Each row of T is roughly a mix of the hidden directions of one of 3 groups.
T (103 x 11):
7	7	10	-3	-24	-37	47	-4	-42	-28	47
-18	-17	24	54	-10	-16	22	-32	16	-31	44
5	12	23	-18	-45	-29	51	15	-45	-11	18
-20	64	33	27	-7	26	-8	18	-26	30	-6
0	-46	40	-17	-15	-14	-14	1	16	-59	-28
-17	-13	6	-36	-5	-3	-62	21	-15	36	-39
-16	-6	-79	0	14	-27	32	9	-4	24	-1
-9	39	-5	76	1	-3	-8	-18	16	-34	-4
-42	-23	6	-5	-4	-39	26	36	-43	-22	32
0	52	8	-10	46	34	30	6	34	-28	-8
1	-15	21	-62	-28	-3	24	54	-17	6	-2
44	7	36	14	-8	-2	-40	0	15	0	-61
13	36	-4	-41	-5	13	49	39	-4	-8	42
-8	25	-12	42	24	25	-51	41	19	7	-26
10	15	-21	-9	-60	37	35	-13	23	36	11
-44	-3	-14	-4	56	-29	16	9	0	-9	51
-34	-36	-49	-21	-15	-31	41	23	-15	16	-4
-17	-14	3	-9	40	13	3	14	-14	77	21
13	19	-20	-49	-9	38	4	41	5	29	-42
19	73	27	-8	19	-13	-5	38	4	-9	21
23	-30	2	39	-39	-16	28	-43	-21	-25	27
-14	18	66	-38	11	-31	5	0	-39	-14	4
6	3	45	-20	-39	-5	54	-36	0	-31	4
-8	9	-19	36	-14	14	52	-31	32	-42	22
-1	47	-52	-28	17	3	19	16	-30	26	-31
-4	28	-7	16	-42	-25	-22	0	-23	-57	-36
-30	13	-29	25	-6	-50	-2	-11	-57	15	22
26	-46	37	0	-59	-1	-15	-14	-12	-22	-20
-2	50	-41	2	16	21	-33	11	-14	50	17
29	48	29	6	-15	13	14	-8	24	-12	61
15	52	11	30	18	-28	48	-3	-17	-15	35
20	-36	34	-23	-55	-8	42	-16	-23	2	13
-2	31	10	9	51	-48	-19	43	-19	-13	-18
-24	35	-34	46	19	17	-19	-50	17	-15	6
21	-12	7	-15	33	7	33	59	43	-27	-7
-31	-12	-35	53	-13	-11	-3	-25	-50	9	22
-6	-10	36	-62	-44	-7	30	17	-19	11	-13
-5	11	9	-14	-57	-7	42	-34	27	-36	19
-26	-39	-11	-12	33	15	-47	37	-7	7	-40
-16	-26	-9	40	-17	-33	32	-32	10	-33	43
-14	-41	2	43	43	-8	-41	-2	28	-12	-29
-22	15	29	43	48	3	-41	12	6	4	-38
14	-11	30	-37	42	33	-19	24	-22	31	-36
1	-50	4	14	44	-25	-49	28	-15	-1	-24
2	34	19	10	23	-50	-44	-34	-32	-10	17
42	20	34	15	23	0	-52	-6	38	-7	-29
-19	48	-36	16	64	-6	7	13	9	13	20
-1	6	34	-43	36	25	-1	26	-48	24	-25
-2	10	-7	27	-57	-11	-48	-3	-39	-26	-18
-38	11	-56	35	29	-4	7	32	-29	13	-14
-5	18	-16	-14	8	3	46	58	36	-35	15
10	14	24	5	-40	-54	29	37	-16	33	-11
-25	50	0	4	-8	7	14	62	-17	-2	38
-5	43	-12	-9	-29	3	73	5	15	-23	10
-21	32	-19	45	-3	-20	38	38	-39	-2	21
15	69	6	16	52	-10	1	-24	-6	7	19
-49	-30	-9	-46	-13	-1	26	18	-22	-6	43
17	-33	-4	40	44	5	-41	-12	35	4	-33
1	21	7	4	-4	-37	-24	-37	-61	3	40
-14	-18	37	-31	-38	-4	60	16	-23	-18	-11
34	37	-16	14	0	-14	43	21	-9	11	58
36	39	-16	-4	-33	31	39	-20	21	-6	39
11	40	15	38	-22	50	5	-10	5	33	39
-5	4	16	55	-48	3	11	-28	5	-32	39
29	7	35	-7	11	-17	-30	-26	14	-67	-17
3	29	-6	56	38	3	-42	29	17	3	-27
26	-8	-43	55	10	7	-33	-29	34	-19	2
16	-4	37	-63	11	16	21	48	4	1	-19
26	-15	42	-7	53	18	-50	-14	10	21	4
-1	35	14	40	-23	19	37	3	17	4	59
-20	29	-39	18	18	-31	40	24	-48	10	-10
64	-8	41	9	42	3	13	-33	1	-2	15
-12	43	-24	11	59	44	-14	14	-2	20	-14
-18	23	1	-2	-57	-34	31	-5	-36	-38	11
-16	19	-42	24	33	-33	-38	30	-18	-9	34
46	14	-10	31	-19	-14	-34	8	-38	-28	-42
19	-13	15	-24	-52	9	59	-15	18	-20	25
-22	-34	12	-41	-43	-20	-11	25	-48	5	-16
-8	-42	-1	-8	19	4	-44	-1	13	15	-67
8	75	-11	-20	28	18	-12	35	12	18	-5
-26	23	20	-7	42	-5	-45	12	-31	20	-47
49	-3	47	-3	-59	7	-7	-19	3	-23	8
5	52	11	-58	3	40	29	2	2	-5	19
16	-36	61	8	-10	-33	25	-38	20	-4	3
28	-62	7	31	-4	-17	-40	-35	1	16	-10
-10	-49	-8	-6	35	-30	-35	9	12	-26	-48
30	4	8	-1	43	-30	-60	2	0	-31	-27
-13	-36	-51	-16	-12	21	31	-51	-7	9	22
-9	-25	-34	42	1	-48	-9	-27	6	-48	1
22	-42	26	38	-58	-2	-2	-19	-14	-28	5
10	55	9	-31	52	29	-2	31	16	9	-13
31	37	41	-5	50	-43	1	-13	23	-5	0
-16	-34	-56	-14	-36	6	24	33	14	2	-33
-8	70	44	12	2	9	37	-4	-6	-3	22
31	4	-15	-21	38	39	-41	15	16	41	-28
4	-37	-20	16	-24	0	38	-56	-8	-12	42
-44	-21	37	9	-28	-45	-1	4	-40	-30	-4
-8	62	-8	-5	60	5	-25	7	-25	-1	16
-35	-55	-15	34	-23	-37	21	-13	-2	-17	27
21	-5	-4	26	-20	-37	11	-43	12	-39	50
0	-24	30	22	13	-1	-45	16	25	12	-63
-6	63	52	16	6	16	25	-9	-10	10	31
22	-7	14	9	15	1	13	-9	76	-42	-18

Here is one row from each group, named. Which group is each of the other rows in?
41	-6	-38	32	43	9	-32	-2	26	10	35
(129)
-30	-13	3	58	32	-39	-40	-15	-17	-5	-3
(26)
-30	36	-52	25	45	20	-2	22	8	24	2
(50)

4	25	-27	32	9	-13	24	2	57	-45	25
(129)
-4	-31	-61	28	-47	-2	-29	7	-7	-5	-21
(26)
-35	-26	-16	-1	-63	-47	-20	0	-9	-14	8
(129)
-22	-44	-56	21	29	6	4	-45	5	11	-3
(50)
0	-3	-29	-68	-23	-2	37	-16	-38	2	9
(50)
33	34	15	-51	-2	39	-24	22	-8	21	-30
(26)
14	11	6	-32	-35	-1	-10	36	-36	8	-62
(50)
-9	46	1	-5	15	-25	38	11	-14	-47	45
(129)
-30	-10	18	-52	14	37	-20	13	48	24	6
(50)
15	-30	15	15	35	-26	-64	-2	6	-35	-18
(50)
14	-17	-69	27	-28	3	-43	-1	-4	3	-20
(26)
